In the rows, zero is written as 128.
M: rows in several groups, each row roughly a mix of its group's directions
M (154 x 11)
[[141 127  76 151 172 142  80 124 106 141 135]
 [ 76 109 145 175 103 113  89 121 143 112 115]
 [119 120 106 170 140 131 159  65 162 122 130]
 [139 111 153 122 117  96 129  52 129 151 133]
 [132 113 133 149 141 152 118 209 112 114 117]
 [107 128 160 126 162 189 167 130 128 106 144]
 [146 138 147 108 145 133 113  85 165  76  97]
 [106 113 119 105 150 176 127 140 126 158  69]
 [129 150 122 133  97 132 117 127  88  57 149]
 [155 124 124 101 158 119 180 161 122 175 140]
 [117 134 115 141  94 156  95 163 131 160  75]
 [109 171  64 131 136 102 107 143 116 146 110]
 [149 138 156  77 167 114 149 153 145  99 156]
 [102 107  99 163 132 140 161 121  80  86 127]
 [145 113 150 122  81 128 165 137  67 114 128]
 [147  85  80 149 150 154 131 160  91 124 132]
 [136  97 105  79 127 137  84 158 120 166 116]
 [121 141  81 132 166 110 109  99 122  73 117]
 [103 164 131 127 175 161 127 176 118 100 142]
 [107 186 128 122 190 144 110 127 132 109 126]
 [ 85 143 125 140 152 100 116 187 118 164 121]
 [108 121 159 104 100 109 181 132 172 110 109]
 [ 97 125 155 114 139 134 147 143  98 143 198]
 [152 146 113 126 180 146 105  76 115  98 136]
 [153 123 124 149 105  91 116 119  56 139 124]
 [154 161 111 107 165 152  87 153 166 129 148]
 [164  98 123  96 112 151 151 151 126 165 174]
 [131 141 102 161 134 112 101  96 168 177 103]
 [157 174 105 146  98 161 133  97 115  92 110]
 [ 66 140 102 141 133 140  77 147 146 146 138]
 [190  81 151 126 114  96 144 118 134 146 135]
 [115 134 144  82  80 106  88 123 127 156 100]
 [127 170 134 172 158  93 149 133 110 148  88]
 [170 117 188 111 142  90 151 105 138 128 119]
 [177 118 142 129 160 105  97 178 155 120 137]
 [100 120 108 192 174 120 138 135 153 129 146]
 [113 102  99 101 167 112 130 138 132 190 110]
 [115 109 114 137 197 118 106 167 142 142 103]
 [142 151 113 148  91 115  84 108 181 135 151]
 [142 159 152 182  97 124 127 123 127 168  92]
 [141  75 101 111 170 154 105 134 139 129  90]
 [124  55 131 128 108  89 107 152 140 123 145]
 [ 97 135 157 166 170 149 158 119 161 162 130]
 [136 175 153 119 132 195 139 128 145 135 152]
 [164 118 120 150 110 117 107 147 138 100  61]
 [ 94 141 129 132 157 135  93 189 125 132 165]
 [135 131 125 174  78  89 106  89 125 129 147]
 [116 129 121 134 132  99 115 110  66 181 110]
 [122 111 126 162 204  98 132 137 124 145 138]
 [ 79 136  97 129 119 108 141 108  72 102 112]
 [136 109 105 130 119 156 126 105  98  55 119]
 [142 118 102 131 108 136  86  90 151 186 136]
 [138  84 111  81 123 162  96 140 122  89 141]
 [149 142 137 193  75 115 112 131 142 137 116]
 [101 150  90 151 155 128  69 110 110 119 106]
 [101 163  86 132 127 142  68 145 151 131 112]
 [164 159 155 115  90 121 127 104 132 173  91]
 [123  99 127 165 113 166 124  86 145  83 105]
 [138 146 102 117 190  96 146 145  91 119 104]
 [133 119 157  69 174 124 166 130 112 119 145]
 [105 167 111 127 152  96  69 130 161 122 135]
 [ 78 155 155 160 125 107 123  90 160 108 110]
 [134 134 143  87 179 148 166 164 134 106 147]
 [146 116 158 118 131  98 176  66 128 123 135]
 [106  98  93 113 136 143 102  84 140  77 115]
 [120 133 121  72 139 127 111 135 167  70 128]
 [112 105 135 135 174  82 139 166 115 169 136]
 [136 150  87 133 125 143  73 144  80 152 131]
 [137 143 128 116 112  73 101  70 157 128 127]
 [ 70 134 155 154 118  87 143 144 124 154  97]
 [104 154 128 140 189  88 147 135 155 122 154]
 [155  97  79 116 159  84 107 139  98 124 126]
 [125 140  95 106 168 144 118 120 176 104 172]
 [154 135 115 202 118 151 131 167 139 132 122]
 [184 142 122 106 154  74 115 125 148 140 150]
 [127 144  99  78 148 118  92 140  83 160 125]
 [ 86 142 157 143 122 150  90 138 142  75 106]
 [151 157 154  81 130 173 158 143 141 141 157]
 [102 137 137 163 110 180 155 128 128 150  80]
 [131 128  73 135 181 111  89 126 129 119 100]
 [104 179 145 110 139 154 130 149  97  80 144]
 [151 134 103 150 151 138 129 197 124 103 157]
 [112 118  91 195 127 155 115 126 130 124  89]
 [ 97 165 147 127 106 112 133 122  87  72 109]
 [123 142 151 128 122  88  75 175 118 101 148]
 [ 93 142 137 111 165 163 155 106 134 144 180]
 [ 69 140 126 136  99 141 153  83 102 115 107]
 [156 149 167 100 137 172 153 111 115 158 162]
 [109 122 166 147 156 129 163 124 186  97 135]
 [157 138 129 109 175 171 137 106 178 133 143]
 [105  90  90 127 165 139 133 142 130  92 175]
 [119 154 122 205 117 115 156 126 114 151 135]
 [126 124 110 162  68 111  94 125  97 160 129]
 [155 100 114 169 103 154  79 116 103 133 155]
 [136 133 142 177 131 126 131 162 125 190 100]
 [143 144 189 101 100 165 137 114 132 113 161]
 [120 128 135 183  94 154 105  98 142  86 114]
 [104 153 154 140 123 105 107 104 186 166 117]
 [156 120  99 105 135 134 117  87 110 118  65]
 [175  74 168 125 127 139 162 135 128 140 149]
 [128 128 140  62 103 111 101 159 105 158 124]
 [122 143 175 135 143 121 133 129 123 129  52]
 [155 115 108 130 133  87 137  73 163 156 109]
 [117 137 169 186 122 156 159 138 141 159 144]
 [110 127 105 127 109 155 121  70 136 180 151]
 [167  82 107 126 161 128 130 117 105 175 153]
 [137 120 101 198 116 162 131 112 129 163 128]
 [111 130 184 111  62 132 147 123 135 124 128]
 [149 136 167  73 167 136 160 144 152 126 139]
 [107 136 117 169 119 170 146 177 106 126  93]
 [130 119 166  84 156 111 130  99 159 113  82]
 [123 115 105 101 150  70  98 132  81 132 114]
 [107 128 105  86 167 158 154 138 108 127 176]
 [103 127 142 156 142  60 114 160 113 103 116]
 [120 138 128 129 147 124  61 131 187 128 137]
 [118 171 177 152 147 106 118 162 121 108  95]
 [100 140 105 172  86 154 138 154  86 140 136]
 [107 146  70 140 116 102 100 163 107 156 112]
 [133  63 110 154 134  87 159 122 150 136 116]
 [105 166 130 101 108 144 155 149 119 120 190]
 [112 129 171 101 121 162 125 109 179  92 147]
 [192 135  90 132 131 127 115 130 124 180 116]
 [147 145 108 149 102 113  74 170 164 114 120]
 [144 116 123 138 150  94 108 143  64 167 143]
 [102 143 104 163  82 164 105 125 140 161 101]
 [ 78 142 128 138 161 182 157 153 111 118 134]
 [105 148 132 101 125 166 125 153  98 140 190]
 [108 178 139 110 152 170 109 111 158  91 129]
 [138 148 149 123 144 103 145 103 160 186  91]
 [101 118  79 116 175 173 135 149 114 119 142]
 [151 106 127 158 188 140 124 138 163 142  90]
 [104 116 149 130 129 127  96 124 194 173 127]
 [162 115  86 110 136 139 112 123 154 116 190]
 [155 113 110 145 191 105 127 154 102 151 153]
 [113 128  81 151 132 113 120 122 106  96 190]
 [119 145 153 101 161 112 121 121 137 138 201]
 [175 120 171 111 142 149 100 137 168 101 145]
 [121 125 164  99 138 116 141 169 109 101  71]
 [ 86 126 139 136 116 101 168 172 153 161 105]
 [ 90 164 156 170 113 109 116  97 164 109 129]
 [113 146 176 162  71 127 151 127 106 146 121]
 [140 123 108 117 202 112 119 167 131 129 153]
 [179 162 151 113 106 118 114 139 134 181 109]
 [ 71 134 122 150  93 145 130 114 103 120  79]
 [134 105  85 141 176 109 105 161 109 165 138]
 [128  98 198 137 144 143 132 144 141  88 143]
 [ 94 147 130  95 154 168 150 170 137 101 101]
 [100 141 169 114 161 155 151  91 145 106 162]
 [ 94 100 163 131  90 101 151  88 101 131 146]
 [159 144 141  77 115 158 178 100 144 124 129]
 [168 136 160  95 151 103 148 170 130 107 163]
 [133 110 122 113 139 140 138  65 140 107  72]
 [132 108  75 104  98 105 144 103 122 140  80]
 [139 108 132 202 130 111 147  95 111 112 110]]

the four rows of each list that fit no group, in list order (the others fit one group, some only roughly)
  * K597: [158 147 121 129  96 167 114 104 153 176  95]
  * K457: [145  73  88  97 153 109 140 124 158 103 120]
  * K878: [121 105 100 141 130  89 111 166 135 135  67]
  * K744: [103 161 140 126 123 114 176  87  92  93 117]
  * K200: [124 138 162 165 155 118 124 182 157 141 164]
  * K654: [117 149 169 104 141 144 118  90 180 157 108]
  * K532: [ 89  97 147 146 177 132 173 154 121 111 124]
  * K594: [136 110 132 113 157  71 188 142 138 125 127]
  * K127: [ 72 152 149 157 155 125  76 125 121 117 122]
  * K40: [109 153  99 116 105 102  93 141 138  93 180]
  * K500: [148 134 128 182 144 128 165 136 154 123  74]
  * K262: [123  83 120  97  63 138 127 107 146 128 108]
  * K790: [134 110 135 187 148 160 151 164 103  99 128]
 -> K597 K878 K654 K500
  * K794: [110 178 122  69 149 158 100 122 124 129 125]
  * K577: [136 127 153 112 146  77 146 137 132 110  65]
  * K843: [112 128 176 111 130  98 154 103 100 112 178]
  * K346: [123 167 154 155 107 138 138 124 123 198 120]
  * K667: [ 99 127 178 118 121  85 111 113 121 113 178]
  * K596: [132  98 151  82 129  95 109 122  97 146  80]
  * K618: [ 93 158 102 127  69  97 122 140 123 153 152]
  * K417: [105 116 138 101 140 114 194  87 144 132 151]
  * K736: [113 128 101  90  91 114  90 139  91 156 160]
  * K830: [130 126 113  93  92 153 101 171 171 113 151]
  * K695: [147 130 171 134 145  91 130  80 112 173 137]
 -> K577 K346 K618 K695
  * K483: [172 115 155 127 171 118 125 153 161 110  86]
  * K435: [165  80 123 132 108 121  95 116  73 123 114]
  * K804: [118 122 143  94 105 123 172 136 143 162 185]
  * K786: [ 89  89 140 169 112 111 165 127 159 155 112]
  * K635: [130 174 126 154  78 151 154  98 106 151 142]
  * K43: [112 132 144  52 126 120 116 129 157  93 121]
  * K396: [135 109 124  86 121  84 124 188 106 141 139]
  * K340: [ 85 118 107 119  95 120 141 110 137 171 179]
  * K777: [117 150  97 173 149 147 112 184 126 134 101]
  * K433: [117 117 189 107 163 176 135 142 141 117 139]
  * K478: [120 121  94 130 177 112 173 135 128 162 166]
  * K235: [ 74 122 155 134 117 123  97 171 138 111 167]
 -> K435 K635 K777 K433
  * K862: [ 85 128 154 162 136 169 181 112 135 120 133]
  * K876: [ 84 118 132 155  86 137 139 154 144 181 119]
  * K579: [113 119 103 130 160  97 132 120 158 111  62]
  * K32: [ 77 176 133 141 122 102 125 156 153 166 134]
  * K859: [ 90 133 149 149 166 110  98 100 149  80 133]
  * K124: [ 84 147 159 182 118 157 113 142 160 134 121]
  * K645: [154 142 161 133  89 133 122 100 107 115  68]
  * K382: [114 128 159 120  73 129  70 133 123 104 145]
  * K603: [158  96 141 117 190 129 145  88 153 132 117]
  * K409: [136 174 133 122  84 124  80 143 132 101 163]
  * K855: [148 122 152  65 117  92 120 152 101 144 153]
  * K140: [155 136 162 107 169 137 159 178 154 115 117]
  * K953: [ 87 122 130 144 169 169 155 137 128 174 108]
  * K296: [122  94 148 165 146 121 133  94 177 111  90]
  * K361: [121 137 131 115 100  89  89 166 134  86  94]
 -> K862 K579 K32 K953
  * K223: [108 159 120 100 163 154 135 182 119 134  91]
  * K142: [156 136  95 112 109 178  92 131 155 167 126]
  * K927: [ 97 150 154 190 125 156 136 147 110 118 159]
  * K565: [183 103  90 132 115 163 147 120  90 112 135]
  * K547: [151 109 141 191 135 126 134  76 142 130 102]
  * K289: [120 113 127  78 133  85 114 113  80 121 161]
  * K647: [172  84  88 118 152 163 144 125 113 137 102]
  * K620: [ 96 140 111  94  83 116 127  70 117 108 129]
  * K690: [117 107 139 155 150 121 134 131 134  94 202]
  * K99: [132  81 125  83 139 145 156 105 128 155  84]
  * K338: [ 90 154 126 124 145 155 113 194 128 135 100]
  * K205: [ 64 153 130 137 153 113 107 162 120 119 163]
  * K923: [143 120  82  87  86 122 107  99 118 106  98]
  * K785: [143 124  85 164 159 170  90 118 130 153 145]
 -> K223 K927 K690 K338
  * K184: [131 124 166 106  82 172 145 109 159 110 101]
  * K567: [ 89 149 148 133 112 170 122 102 134  78  96]
  * K839: [144  75  81 112 106 165 118 111 110 147 114]
  * K101: [ 79 145 152 115 134 136 152 112 184 113  99]
  * K892: [117 136 163 131  79 135 138  88 129 175  99]
  * K756: [156 109  87 128 125 182 154 144 108 144 162]
  * K623: [124 112 112 135 158 137 113 109 170 154 192]
  * K492: [152 172 120 112 104 122  99 112 154 138  70]
  * K704: [127 109 132 148 190 140 114 144 184 139 141]
  * K196: [ 74 129 114 153 139  72 140 101 126 155 126]
 -> K184 K756 K623 K492
  * K795: [152  93 139  63 115 147 115 122 133 141  89]
  * K155: [142 149 168 145 118 145 151  90 185 142 111]
  * K311: [ 97 101 114 112 167 126 109 166 182 121 136]
  * K318: [135 119 125  92 125 123 142 128  83 167 186]
  * K689: [ 86 141 121 146 182 141 117 113 132 105  80]
  * K697: [ 91 147 102 118 130 197 147 139 133 153 145]
  * K964: [136 116 149  80 114 144 138 111  94  82  88]
  * K427: [162 115 112 189 144 142 124 113 168 146 101]
  * K157: [110 149 168 119 138 109 108 186 138 167 112]
  * K778: [168  84  87 132 103 140 155 142  88 126 126]
  * K951: [ 72 150 167 101 114  98 138 111 115 131  96]
  * K683: [119 132  97 179 143 114 107 108 118 188 130]
  * K801: [180 121 141 140 125  75 123 150 113 115 171]
  * K322: [126 130 133 171 119 105 104  91 163  88 165]
 -> K689 K778 K683 K322
  * K688: [101 104  97  99 168 143 101 134 125 112  76]
  * K221: [170 144 148 114 147  86 155  87 101 154 121]
  * K650: [ 94 137  99 147 189 124 101 105 119 154 110]
  * K129: [132 154  90 114 146 120 174 128  79 161 142]
  * K496: [ 95 134 116 113 146 135 120 112 200 103 153]
  * K922: [157 105 131 169 113  96 146 119  79 149 160]
  * K752: [139  89 113 149  72 119 123  87 134  97 109]
  * K609: [129 102 154 159  76 110 176 116 143 110 112]
  * K762: [108 146  78 129 144 124 124 125  64 126 160]
  * K267: [ 84 138 158 121 157 149 135 110 138 118  67]
  * K195: [140 142 101 136 111 135 120 192  85 115  96]
  * K634: [133 119  98 189 107 138 107  77 145 139 129]
 -> K221 K496 K762 K267
  * K162: [ 84 137 131 141 170 121 131  73 168 124 125]
  * K489: [131 164 113 144 134 146  79 117 179 124 163]
  * K28: [154 149 174 109 102 141 162 116 101  89 103]
  * K65: [ 88 153 126 142 132 145 152 164 146  93 178]
  * K3: [152  99 149 110 148 151 128 113 163 160 183]
  * K644: [164 145 100 117  93 163 130 182 139 134 152]
  * K692: [135  68 108 143 149 130 130 130 160 180 139]
  * K15: [145 166 131 145  70 126 158 112  85 140 123]
  * K691: [149 143 103 140 120 155 118 151 123 142  54]
  * K638: [155 165 127 147 123 149 129 170 179 116 161]
  * K861: [195 118 105 158 145 156 141 138 115 130  95]
  * K590: [ 72 142 122 139 155 146 116  88 118  88 153]
 -> K489 K65 K691 K590
  * K507: [100 155 120  95  98 124 101 188 123 102 137]
  * K629: [105 146  75 163 155 169 136 139  95 138 122]
  * K27: [156 136 159 111 110 124  76  86 125  95 102]
  * K485: [120 142 194 113 126 142 153 130 112 161 167]
  * K626: [ 77 137  96 117  90 153 118 138  84 150 139]
  * K342: [148  90 155  83  93 118 103 103 136 151 100]
  * K416: [117 143 137 107 138 146 170 184  94 113 159]
  * K96: [144 115 124 137 184 139 146 128 114  89  75]
  * K8: [125 128 127 152 156 113 187 159 104 160 158]
  * K258: [144 174  96 133 154 183 148 152 148 139 127]
  * K425: [130  91  82 126 151 163 158 127 154  85 128]
  * K523: [125  88  84 149 180 142 152 113 121  99 122]
  * K712: [120 139 117 186 130 120 122 139 166 184 142]
  * K797: [ 84 145 114 151 169 124 159 118 173 128  98]
 -> K629 K27 K342 K425
